(in the rows, 128 means zero)
Each path is a new rotation, seen through one point. The rows after it are directions, each followed by how far the rotation turns it, in deg/step (0 if it stays put).
Each turn is a multiple of 5 degrees from 10 to 175, or 0.
Each row of a path follows its step; steps can be skipped.

step 0: [121 144 136 132 138 124 139 131 129 116 130 131 139 132 126 139 146 144
 129 126 125 120 140 130 134 117 121 125 130 138]
step 1: [122 136 120 139 129 131 130 122 114 128 124 145 123 128 125 120 141 124
 120 127 121 133 130 148 140 121 133 115 129 138]
step 2: [139 128 120 128 136 125 144 141 111 124 119 120 129 130 115 139 124 119
 124 128 129 117 140 140 127 128 136 118 127 137]
step 3: [119 133 124 128 139 141 129 129 132 125 131 129 134 124 118 138 139 111
 127 115 122 120 128 138 118 110 138 129 116 118]
step 4: [116 127 129 140 124 133 124 131 122 122 134 129 126 126 126 127 113 115
 134 125 129 108 127 149 130 120 117 137 131 141]
step 5: [137 144 133 135 136 131 146 134 134 140 130 135 128 130 123 132 126 124
 139 118 136 130 129 148 118 133 117 134 133 124]
step 6: [131 145 133 142 145 134 133 135 122 110 141 118 123 121 125 112 128 123
 131 120 127 134 118 128 128 121 130 130 134 131]
step 7: [127 144 115 120 135 126 133 137 124 128 119 138 120 119 125 125 114 130
 138 137 125 125 124 134 137 110 131 136 141 124]
step 8: [131 149 139 122 133 131 135 135 125 122 115 127 140 131 128 121 120 120
 115 127 122 126 136 133 140 127 118 133 120 111]
step 9: [125 127 119 146 139 132 143 129 125 126 122 133 131 120 124 125 128 133
 111 135 122 117 108 131 134 124 120 138 119 122]
step 11: [134 139 125 130 120 118 141 131 137 131 140 128 140 113 126 123 126 126
 111 126 117 130 132 133 114 112 119 124 123 132]
Speeds:
[128 133 130 123 127 130 132 128 130 128 128 122 131 128 126 131 130 131
 123 126 132 131 134 129 123 129 127 131 128 125] | 130
[125 127 131 134 121 126 130 128 132 126 130 125 127 128 125 131 127 127
 132 133 127 128 126 131 125 129 128 128 122 124] | 60
[129 123 123 130 125 133 128 131 124 131 125 124 131 128 128 127 134 129
 127 130 125 126 130 129 127 125 123 122 129 124] | 45
[117 130 125 125 125 130 126 123 125 126 130 130 125 123 125 128 128 129
 130 129 131 129 131 128 129 126 125 128 131 128] | 115
[127 127 128 121 127 128 132 129 123 129 126 124 126 129 128 126 128 125
 128 130 128 128 127 129 135 126 136 128 122 125] | 65

step 0: [116 130 119 133 138 126 122 116 125 121 147 140 128 121 134 119 125 126
 128 125 138 123 119 134 122 124 124 130 126 127]
step 1: [117 131 113 125 140 126 132 130 131 138 135 130 136 132 143 137 119 137
 140 125 126 132 118 128 123 130 125 119 130 128]
step 2: [122 117 127 134 127 138 132 141 142 128 143 135 135 130 139 129 122 130
 130 131 124 127 134 133 121 118 138 124 119 123]
step 4: [117 131 133 121 140 137 130 134 124 126 135 122 130 137 132 137 125 135
 133 130 119 137 114 123 121 121 128 126 144 125]
step 5: [118 133 144 135 127 130 124 136 132 124 138 131 133 126 140 128 129 121
 130 146 124 127 124 130 126 119 140 129 128 117]
step 6: [112 132 119 133 146 124 128 121 130 124 131 135 121 119 125 125 138 117
 128 141 131 131 126 131 122 124 127 123 133 117]
step 7: [105 129 128 121 136 130 129 125 128 133 134 129 126 137 133 137 127 124
 121 130 124 132 114 130 113 131 127 125 125 138]
step 8: [117 128 125 134 135 125 127 136 131 133 128 126 132 129 144 130 119 122
 127 137 131 129 124 140 129 123 146 129 112 127]
step 9: [118 125 110 127 148 135 133 132 131 129 130 122 120 131 122 125 129 129
 125 135 129 132 140 126 125 118 136 124 122 120]
step 10: [117 126 130 120 139 135 126 136 118 120 143 124 122 145 125 133 127 130
 118 125 127 124 122 121 124 121 137 132 125 135]
step 11: [121 139 128 134 136 128 126 136 113 126 134 115 133 124 136 128 121 127
 134 139 136 123 120 126 134 118 141 132 128 123]
Speeds:
[131 125 129 133 128 127 131 129 131 130 129 130 123 127 124 125 136 133
 128 132 129 126 129 129 125 128 130 125 123 125] | 110
[125 127 131 126 131 123 132 128 127 125 125 132 133 132 127 133 132 133
 128 126 126 130 128 121 128 128 127 126 125 130] | 125
[124 136 129 133 126 124 125 125 127 129 131 130 129 126 129 130 134 127
 129 132 128 126 129 129 127 131 125 129 132 132] | 55
[128 131 127 131 131 123 131 125 125 122 124 127 131 122 128 124 126 130
 128 127 133 132 129 131 128 124 127 132 125 125] | 130

step 0: [116 118 119 126 130 134 114 132 130 124 135 131 119 124 112 113 137 125
 133 120 135 139 134 135 133 127 118 130 137 136]
step 1: [130 118 117 122 132 138 121 133 131 138 143 129 126 117 136 115 124 119
 125 134 143 131 129 126 134 109 127 134 128 123]
step 3: [130 116 126 134 131 139 130 128 134 148 121 131 134 125 132 126 131 116
 115 123 142 133 144 126 130 116 130 133 126 122]
step 4: [115 116 129 131 132 136 124 115 134 121 123 136 126 118 128 131 143 115
 125 128 120 129 138 116 142 127 133 138 133 130]
step 5: [120 121 117 134 123 130 125 114 128 142 126 127 128 135 136 124 147 119
 112 125 141 131 130 131 132 128 120 134 125 135]
step 6: [121 124 125 137 128 131 107 121 126 130 142 128 125 117 128 132 149 125
 142 127 125 128 135 125 137 122 131 134 124 135]
step 7: [124 125 108 127 117 121 124 121 126 138 138 138 140 128 146 119 134 115
 132 127 137 125 129 130 130 122 130 125 129 133]
step 8: [125 129 126 137 118 138 109 136 127 140 128 136 142 120 124 129 133 120
 145 120 128 130 138 122 136 136 132 133 129 131]
step 9: [121 116 115 133 123 136 121 122 123 128 122 142 143 131 138 129 121 111
 127 132 128 135 141 138 129 121 129 121 131 126]
step 10: [119 124 127 127 120 146 112 128 123 126 122 134 135 131 128 128 129 119
 129 132 127 137 125 118 149 140 117 139 129 130]
step 11: [121 118 122 129 128 134 113 120 122 123 127 133 127 138 126 119 131 123
 130 128 142 144 137 142 134 117 114 122 127 130]
Speeds:
[124 134 122 131 131 132 129 134 125 130 131 131 131 125 126 127 125 127
 126 123 126 127 124 128 128 125 132 127 130 127] | 55
[127 127 126 130 132 133 127 125 126 125 127 127 126 133 123 128 129 125
 124 130 125 124 124 131 128 127 123 132 126 134] | 65
[128 132 128 128 124 127 129 131 129 133 125 128 129 132 124 124 132 130
 126 122 132 129 126 127 129 136 124 129 129 131] | 135
[127 130 130 132 127 130 124 132 132 123 127 131 125 122 125 135 130 129
 132 128 131 124 126 124 130 130 126 130 129 129] | 170

step 0: [139 118 131 118 119 123 119 120 129 125 137 142 125 131 129 132 137 114
 135 104 125 130 139 134 137 141 133 126 126 126]
step 1: [131 123 127 114 130 129 115 119 135 124 133 122 120 124 132 131 117 129
 132 114 141 115 132 144 143 121 142 135 137 128]
step 2: [130 128 120 119 109 120 108 135 136 123 125 114 127 122 126 111 121 129
 133 120 126 123 134 125 134 124 124 134 127 112]
step 4: [116 114 115 126 132 128 132 133 143 134 130 123 128 113 132 111 127 132
 135 141 117 124 116 122 132 144 131 126 127 131]
step 5: [127 113 133 114 128 125 128 135 120 138 126 144 132 124 126 121 128 114
 134 131 125 129 124 122 126 149 134 126 107 130]
step 6: [131 117 131 128 131 135 115 126 133 135 132 134 120 130 130 132 131 120
 138 126 133 136 112 148 133 137 144 125 121 143]
step 7: [130 128 131 125 124 132 110 128 129 122 138 129 112 130 120 110 125 107
 129 118 132 123 136 144 133 134 121 124 125 134]
step 8: [136 114 137 126 136 130 103 113 133 128 125 124 127 130 127 127 127 126
 135 115 141 130 135 128 135 124 123 123 132 112]
step 9: [121 125 115 116 132 122 119 118 142 118 137 117 126 121 122 125 118 131
 144 120 122 121 119 127 134 124 117 122 139 119]
step 10: [132 114 125 109 131 127 127 138 126 123 123 117 149 121 126 116 134 127
 139 121 122 115 127 112 132 132 127 127 129 123]
step 11: [133 120 117 120 126 121 129 130 146 131 122 136 133 119 134 132 136 132
 137 120 114 129 122 122 138 142 149 123 125 132]
Speeds:
[132 133 128 126 126 130 126 133 125 125 124 122 131 132 124 126 131 128
 131 127 125 132 123 131 127 127 130 126 129 131] | 95
[125 127 131 128 127 127 128 135 127 129 129 125 129 127 126 122 129 124
 127 132 126 121 132 129 129 127 123 132 129 130] | 135
[131 128 130 129 131 129 123 127 129 124 133 129 130 127 127 134 129 124
 130 124 127 124 129 125 127 125 124 123 132 132] | 40
[133 125 125 133 134 124 130 125 124 127 130 127 131 128 127 126 127 130
 128 130 120 123 124 128 130 129 127 129 123 126] | 60
[134 129 128 127 128 129 124 126 132 125 132 123 124 131 126 128 125 125
 125 133 130 130 131 127 129 123 130 131 124 125] | 60
[127 127 131 130 126 130 125 125 126 129 122 123 121 128 129 127 124 132
 126 127 125 128 127 123 131 128 121 125 128 130] | 65

step 0: [120 133 127 122 140 139 123 141 124 143 133 130 139 129 118 122 124 128
 113 126 125 140 126 125 131 123 118 142 130 121]
step 2: [122 128 141 121 138 131 107 127 125 137 131 118 136 110 114 125 133 132
 119 131 137 131 136 130 126 124 124 132 127 135]
step 3: [121 152 125 124 145 135 129 123 130 134 126 127 140 128 114 122 140 119
 122 126 134 133 138 123 126 132 132 135 130 122]
step 4: [132 136 130 114 123 130 133 128 127 138 133 128 133 114 123 127 122 126
 119 122 146 147 139 129 132 134 118 136 123 135]
step 5: [134 135 138 112 126 130 118 124 131 140 134 124 144 135 121 130 137 127
 116 135 135 134 132 130 114 125 123 125 143 125]
step 6: [120 136 126 104 137 140 133 134 140 130 123 120 130 121 125 134 140 128
 124 123 129 132 143 125 135 119 123 133 132 130]
step 7: [125 137 128 124 114 134 120 129 128 137 126 128 126 122 119 137 135 119
 116 127 137 140 150 143 121 126 136 131 126 123]
step 8: [132 134 132 122 126 130 124 132 130 116 121 126 149 120 121 128 135 125
 115 128 126 142 143 125 127 130 126 125 144 141]
step 9: [124 136 132 111 123 138 139 131 120 136 126 132 139 131 116 132 128 137
 119 135 129 137 142 121 136 119 140 128 130 120]
step 10: [125 137 121 119 113 136 128 139 123 132 133 112 136 133 126 124 133 126
 127 123 136 138 137 145 130 122 131 131 140 140]
step 11: [122 131 145 127 115 147 125 131 130 128 130 120 134 117 121 126 133 138
 119 124 123 128 143 123 120 127 130 131 143 125]
Speeds:
[129 130 127 128 125 127 135 128 124 127 127 127 134 131 127 126 127 131
 131 133 133 133 124 124 125 130 127 130 125 129] | 70
[126 128 125 130 130 127 125 125 127 127 129 131 133 128 127 130 135 136
 128 128 122 127 127 124 128 129 124 130 132 125] | 125
[130 124 131 124 136 131 127 129 127 126 127 127 132 131 125 128 130 127
 130 133 127 123 129 123 130 124 131 126 126 128] | 115

step 0: [116 119 124 140 132 131 140 134 119 133 114 127 133 124 130 137 125 140
 121 136 124 136 125 126 123 113 135 127 132 129]
step 1: [135 132 112 129 127 133 125 125 125 124 144 131 126 134 136 129 128 127
 133 114 137 115 124 136 132 135 139 119 139 125]
step 2: [129 134 135 120 113 132 138 125 128 133 119 114 127 130 135 125 129 134
 122 141 135 126 134 122 117 120 128 140 135 134]
step 4: [124 126 121 106 130 130 124 128 124 128 124 121 141 140 138 118 135 129
 140 129 130 128 124 125 130 119 138 123 131 133]
step 5: [129 126 133 135 114 128 137 120 124 126 134 128 108 128 122 129 117 134
 118 122 136 137 122 122 118 120 131 119 123 124]
step 6: [122 134 117 140 132 142 127 135 122 127 118 118 138 126 138 124 139 132
 134 120 124 129 120 140 124 135 132 132 124 136]
step 7: [135 126 132 119 115 126 126 126 113 129 135 138 127 132 124 114 131 127
 127 124 126 121 138 125 116 123 128 122 144 119]
step 8: [115 122 120 128 122 132 125 126 136 116 118 125 118 133 137 138 132 136
 115 133 125 131 114 123 122 129 121 136 129 135]
step 9: [113 133 132 131 131 128 122 128 115 124 130 126 132 131 123 132 127 132
 137 109 131 118 139 134 131 117 141 127 127 120]
step 10: [131 123 122 131 119 125 137 123 130 117 125 123 135 140 129 120 117 124
 132 143 131 133 120 126 113 130 132 123 140 134]
step 11: [128 132 127 135 133 137 141 127 111 129 121 127 115 132 136 135 132 132
 111 116 130 126 133 129 139 125 125 127 130 127]
Speeds:
[132 123 128 124 129 127 125 130 128 127 132 128 136 129 129 129 129 123
 130 125 134 131 127 130 126 128 127 126 135 126] | 125
[129 131 123 128 132 122 126 128 128 126 128 129 130 126 124 122 131 129
 131 129 125 125 129 127 127 130 136 124 131 129] | 125
[128 128 132 126 126 132 129 125 128 127 130 132 129 125 123 131 126 131
 128 135 126 133 133 129 121 126 131 126 130 129] | 145
[126 126 126 127 125 131 129 130 132 128 121 124 135 125 132 128 129 127
 130 134 125 130 124 125 130 127 131 131 129 131] | 175
[132 129 127 125 124 128 126 136 128 126 130 125 126 130 125 124 121 132
 131 131 127 125 129 131 130 123 124 128 128 130] | 135
[125 123 127 131 126 121 134 126 128 131 134 123 129 127 127 128 130 130
 130 129 126 127 128 123 125 127 122 127 129 130] | 140

step 0: [122 118 129 140 128 138 126 141 114 137 121 129 125 128 114 123 127 120
 128 133 146 122 139 132 129 124 132 120 123 134]
step 1: [117 131 106 133 126 138 127 141 123 129 131 128 112 127 130 133 128 121
 134 131 140 125 140 124 134 132 124 122 123 139]
step 2: [113 139 115 129 122 124 126 134 124 127 120 138 116 124 133 142 134 127
 136 136 134 137 125 127 134 124 142 115 122 127]
step 3: [128 139 131 128 119 119 119 145 122 126 119 129 112 117 122 131 128 120
 125 136 132 143 125 132 129 134 141 135 130 124]
step 4: [133 126 127 140 126 131 129 138 127 121 123 125 123 118 136 139 129 120
 115 141 135 133 138 126 120 139 136 134 132 109]
step 5: [111 121 120 141 120 135 129 129 129 130 130 131 123 121 131 122 127 125
 120 146 123 125 123 126 125 130 124 134 124 107]
step 6: [113 126 123 141 129 125 128 132 136 136 126 135 129 123 121 124 137 113
 114 136 116 128 131 121 136 117 132 139 127 130]
step 7: [131 141 118 143 124 129 134 140 127 130 125 132 136 139 124 129 123 125
 121 142 122 132 134 117 128 114 131 142 126 136]
step 8: [123 130 127 141 128 127 132 132 108 124 116 132 122 141 119 130 133 137
 126 135 131 118 131 122 113 116 134 138 123 128]
step 9: [116 136 121 135 118 126 131 131 115 125 123 115 117 128 121 116 136 128
 119 123 128 115 141 121 120 134 134 127 122 135]
step 11: [122 117 126 139 118 124 122 140 111 141 124 124 119 126 128 128 116 125
 142 138 129 135 136 134 136 125 133 123 128 132]
Speeds:
[124 120 126 132 129 132 128 128 132 133 133 129 130 128 129 126 126 124
 131 131 126 126 130 131 134 128 126 125 129 130] | 70
[119 132 123 123 125 126 129 123 131 129 127 129 128 125 129 125 132 128
 126 124 124 127 126 126 132 129 130 125 126 128] | 95
[129 130 122 124 128 133 132 125 123 130 128 129 132 129 131 130 128 126
 133 128 129 130 132 128 128 129 128 134 132 124] | 120
[125 126 129 129 125 130 125 124 134 125 132 130 127 128 125 132 126 126
 127 129 130 134 125 124 126 130 131 133 130 125] | 35

step 0: [119 126 129 141 133 131 151 132 127 121 126 136 135 129 120 146 137 131
 131 126 139 127 125 141 116 121 126 140 134 116]
step 1: [116 122 124 136 146 134 129 119 133 127 130 131 135 132 135 131 125 131
 138 130 130 118 128 116 112 111 126 145 126 123]
step 2: [140 120 140 127 139 136 140 132 131 136 125 146 135 132 129 146 133 125
 132 132 119 122 129 132 119 123 137 146 128 122]
step 3: [118 136 132 131 136 141 137 129 131 132 137 137 125 138 144 142 121 128
 119 130 135 116 119 121 105 132 127 134 126 120]
step 4: [132 127 127 119 134 145 129 131 146 137 125 129 138 128 133 132 122 123
 122 120 108 118 120 126 118 125 125 146 134 128]
step 5: [126 122 135 128 123 144 133 139 136 135 138 140 134 120 129 141 126 123
 117 128 143 120 115 141 123 131 116 137 128 127]
step 6: [120 128 132 123 136 138 126 129 140 137 121 131 134 116 134 120 120 120
 120 118 136 127 113 113 120 110 118 136 123 125]
step 7: [133 114 142 123 127 136 138 136 138 120 109 140 136 128 120 130 131 116
 114 127 133 126 121 136 127 120 122 136 133 126]
step 8: [120 126 134 145 126 138 128 123 128 110 120 135 136 122 131 133 120 122
 120 121 143 125 119 122 110 117 122 125 126 124]
step 9: [135 118 140 126 136 132 136 122 146 119 118 127 143 121 119 130 122 135
 132 117 126 130 129 127 113 110 135 136 136 124]
step 11: [130 121 134 130 140 140 120 124 130 132 131 135 129 127 128 126 126 130
 132 116 123 119 125 107 108 118 138 130 139 113]
Speeds:
[130 125 125 129 126 129 133 130 132 129 123 136 128 124 129 130 131 130
 128 129 129 127 132 133 131 134 130 127 129 129] | 145
[128 132 129 131 135 128 128 124 128 129 130 127 129 130 128 131 135 131
 130 128 129 121 129 126 131 130 133 130 132 128] | 35
[125 134 124 132 124 131 123 127 128 129 123 131 131 126 130 129 126 131
 130 131 126 125 128 123 130 125 127 128 123 129] | 155
[128 131 126 127 126 136 126 133 130 134 131 126 125 127 127 125 132 126
 124 125 129 126 128 129 132 125 125 125 132 129] | 45
